(in the rows, 128 means zero)
The rows of A fall into 3 groups, and each row is roughly a mix of its group's hidden directions.
A, 100 rows:
[[ 93  80 170 137  95 125 131 159 109  79]
 [123 152  57 105 152 157 106 130 118 174]
 [162 121 149 172  55 129 154 113 113 119]
 [106  82 100  96 128 161 135 173  82 150]
 [171 108 144 133 124 159 103  58 158 115]
 [146 157 169 107  71  96  82 121 150 127]
 [125 159  91 165  81 149 108 123 152 181]
 [122 134 170  98  82 100  84 107 143  83]
 [ 64  94 100 122 144 134  87  94  97 128]
 [165 132 113 164 100 134 171 132 120 196]
 [173 128 173 147 109  83 139 159 113 173]
 [146 177 145 177 179 117 163 141 144 109]
 [112 121 104 153 121 175  85  86 181 128]
 [147 135 157 131 104 124 149  69 179  86]
 [ 92 171 139 180 165 131 160 114 168 128]
 [ 84  85 147 119  81 122 102 129 118  74]
 [100 177 136 181 111 135 144 100 181 125]
 [123 134 162 162 160 141 202 100 110 134]
 [191 140 166 160 108  95 163 142 123 156]
 [ 81 113 131  90  93 122 106 151  78  89]
 [193 100 161 142  86 116 133 101 159 110]
 [118 108  87 121 178 192 142 153 113 147]
 [150 117 183 173 130  95 162 174 118 118]
 [ 86 112 105  81 145 175  80 123 133 104]
 [109 102 121 130  89 192 102 104 139  82]
 [150 113 124 109 119 106 141 175  54 155]
 [154 146 172 136 184  96 157 148 100 159]
 [138 135 119 140 157 116 128 185  82 187]
 [ 76 148 101  99 186 104 110 108 103 143]
 [114 126  91  90 153 110 148 179  88 168]
 [160  87 141 128  50 102 125 131 106 138]
 [ 90 178 110 136 195 137 151 141 119 150]
 [144 141 120 144 219 142 145 147 126 143]
 [199 100 159 148 124 134 133  76 144 131]
 [103 111 136  65 152 125  84 167 104 104]
 [134  91  95 166 159 135 120 130 147 197]
 [139  89 159 129  57 133 153 162 108 146]
 [161  73 168 139  90 114 133  77 125 121]
 [116 151 157 141 100  82  93  74 158 105]
 [113 107  92  76 119 167 112 127 157  74]
 [151 114 102 130 121 132 180 184  90 165]
 [158 163 172 154 156  82 134 145 108 171]
 [136 118  87 116  99 122 150 167  80 183]
 [196 109 159 122 103 101 152 146  84 125]
 [ 97 117 103 111 144 145 110 179  71 166]
 [ 96 156 114 167 200 115 111 146 102 130]
 [172 101 147 105 110  92 122  75 173 116]
 [121 169 131 141  90 112  91  97 111 191]
 [152 124 175 138  85 110 139 131 148  60]
 [119 128 168 147 117 108 166 119 129  50]
 [144 103 115 123 121 100 136 206  85 146]
 [112 114  67 151 166 165 161 151 132 161]
 [155 129 125 121  66 129  75 112 138 176]
 [100  93  97 111 158 178 174  97 105 133]
 [158 130 135 140 115  97 188 163  77 151]
 [136  90  88  84  91 134  79 145 106 153]
 [154  85 177 161 114 139 115 104 124  72]
 [125 141 113 139 204 128 158 127 116 181]
 [116  91 193 107 127  82 104 136  94 125]
 [153 174 150 153 194 106 153 143 117 152]
 [ 82 131  70 116 117 185 113 152 109 126]
 [ 90 132  55 118 127 183 112 132 126 124]
 [ 65 167 107 135 152 137 140 117  90 172]
 [120 161 116 174 204 124 150 109 130 119]
 [100 169  92 140 146 145  95 188 100 145]
 [109 102 109 130 171 191 150 152 149  90]
 [121 133  82 104 137 128 101 134 100 204]
 [202 132 147 103  81 105 139 148 127 109]
 [120 105  79 100 113 142  92 112 115 193]
 [137 123  77 176 139 148 168 137 123 183]
 [ 99 128 101 100 211 151 122 143 130 139]
 [214 123 134 134 104 130 131  98 126 163]
 [151 147 193 129 117  69 140 123 131  92]
 [ 91 124  86  84 179 146 101 154 103 141]
 [125 148 156 185 185 131 166 109 152 123]
 [166 121 105 133 104 143 143 152  86 197]
 [130 174 135 169 184 133 170 109 143 158]
 [172 154  85  98 162 165 100 124 142 164]
 [115 180  92 147 127 153 124  97 153 188]
 [145 135 153 193 137 138 143  88 177 102]
 [119  81 193 153 123  83 136 122 115 100]
 [176 135 193 137 136 154  98  96 152 112]
 [149 169 106 133 111 104  84 122 125 196]
 [184 166 145 101  95 121 133 155 139  77]
 [134 168 143 142 145 152 137  52 167 126]
 [142 151 174 158 115  90 182 156 123  95]
 [167 140 129 108 115  93 123 156 103 200]
 [163  95 159 142 156 125 204 141 123 125]
 [103 137  63 136 151 139  89 151 100 170]
 [148 155 184 140 114  59 137 108 126 110]
 [196 103 143 128  90 113 124 175 111 106]
 [110 114 140  70 102 120 132 160  75  87]
 [170 136 161 154 163 163  99  98 177 141]
 [ 73  96 148 111 133 123  94 164  75 117]
 [ 84 170  94 139 184 148 132 147 114 162]
 [128 132 156 176 104 110 144  96 173  74]
 [ 91 130  88  86  90 163  85 100 123 138]
 [151 148 194 136 101  84 121  95 126  96]
 [ 92 193 130 165 170 135 158 144 145 121]
 [162 103 142 159 162 106 181 114 108 176]]

One row of each group comes first, with its name. Which group is each row after those in?
[155 178 189 149  97  95 124 153 137 131] -> <122>
[136 195  98 155 134 142 141 126 163 177] -> <85>
[107 135 145 144  76 102 102  83 161  83] -> <121>

[125  96 103  84 146 163  76  83 144 128] -> <85>
[ 93 120  59 163 149 143 143 132 164 154] -> <121>
[ 81  87 176 110 143 109 110 136  80 108] -> <122>
[144 123 117 111 153 133 138 201  88 171] -> <122>
[112 155 126 140 156 145 124  99 209 103] -> <85>
[100 109 101  94 184 180 117 156 144 112] -> <121>
[107 135  84 169 140 175  81 136 156 155] -> <85>
[ 77  79 120  98 127 121 106 154  74 117] -> <85>
[164 132 154 115 124  77 169 186 114 139] -> <121>
